(in the rows, 100 means zero)
Named turns come first, each shown by rows before and after it. Which turns, in which order, take the first row of each pair that follows to the second? Write the first one first, as in the answered first pair.
R:
64,94,94,89,95,86,113,73,114,91,98,103,113,105,102 => 68,100,92,86,98,85,113,78,113,86,93,105,117,99,96
88,109,109,73,91,84,147,124,132,119,85,110,93,73,74 => 96,114,101,84,125,111,76,94,97,124,68,142,123,94,69
112,109,102,121,99,105,115,130,117,101,86,85,85,83,97 => 119,122,98,120,123,118,86,125,102,104,77,107,109,88,89
111,115,95,110,112,106,124,126,109,85,68,84,104,89,86 => 108,107,92,120,123,116,78,96,91,99,62,97,109,109,94
W:
83,102,78,113,107,102,68,106,86,152,72,73,77,106,97 => 86,103,78,110,98,99,94,122,96,148,69,62,72,95,95
100,117,87,71,122,114,59,67,54,97,98,119,115,108,108 => 126,133,76,92,136,135,75,94,65,97,73,97,110,101,112
135,111,98,72,120,129,130,155,94,98,69,116,127,67,96 => 111,93,114,53,97,104,152,148,100,95,95,126,123,64,90
117,96,91,133,106,115,91,110,106,109,89,71,94,119,108 => 110,93,97,127,91,99,118,120,117,102,96,67,89,107,106
A:
115,91,90,111,82,98,103,107,129,86,100,90,85,96,121 => 109,99,93,82,86,95,112,120,120,75,107,109,106,89,106
93,71,115,52,63,37,111,86,58,103,151,148,109,114,103 => 154,81,78,153,79,77,109,117,87,126,96,59,52,136,151
108,65,96,99,82,87,53,67,75,96,118,135,104,77,87 => 142,86,73,144,103,114,62,98,92,100,85,92,84,77,105
92,100,94,104,61,60,96,99,105,109,108,115,106,115,89 => 118,113,82,133,70,79,103,119,116,112,86,93,99,116,103
C:
99,70,94,93,54,84,155,110,125,69,131,106,59,71,85 => 135,97,70,128,82,120,151,137,126,72,99,92,64,65,88
97,91,104,106,99,78,101,85,113,109,102,92,87,100,94 => 108,110,95,109,116,92,97,104,112,108,82,92,98,91,93
113,109,85,87,117,121,88,115,80,91,87,119,132,91,86 => 80,70,108,88,79,83,94,77,87,98,126,109,100,108,103

(2 to 3 turns a pair)
137,101,75,177,125,131,47,84,98,128,71,57,73,143,130 => 57,62,131,78,40,43,151,82,124,96,152,80,64,96,107
A then A then R
114,131,100,99,117,121,103,128,106,92,82,103,117,79,90 => 88,97,121,85,73,80,131,105,122,93,122,90,85,83,100
W then C
133,146,79,114,124,123,98,129,100,79,55,85,122,61,111 => 134,119,82,141,102,105,106,122,118,88,66,50,82,71,136
R then W
120,98,85,109,80,90,176,149,139,87,94,46,78,69,99 => 122,75,73,151,122,112,31,54,87,123,90,76,86,143,121
R then R
76,74,120,75,109,101,30,43,60,118,124,147,117,115,95 => 66,63,124,77,96,89,37,31,70,118,136,129,102,121,107
W then A then C
131,133,90,82,95,100,159,159,107,92,73,117,87,76,99 => 98,73,114,100,57,59,122,86,105,115,116,101,39,120,133
W then A
96,97,109,91,126,113,52,75,73,104,99,144,127,117,96 => 122,95,92,144,125,124,61,85,97,117,82,94,85,126,123
C then W
66,67,136,85,73,78,116,92,126,95,135,119,96,83,83 => 85,60,124,125,76,89,113,94,142,107,119,83,62,99,108
A then W
113,63,94,199,147,125,84,97,135,93,68,49,53,132,139 => 82,52,111,159,156,118,15,38,88,98,93,115,97,152,123
A then A then W
77,64,115,101,78,81,67,40,91,106,123,105,79,125,107 => 68,72,122,66,75,72,94,54,89,94,133,127,101,105,86
R then W
138,126,67,126,109,128,142,161,120,96,95,50,90,93,110 => 82,79,107,77,58,70,158,119,117,93,153,69,83,93,106
W then A
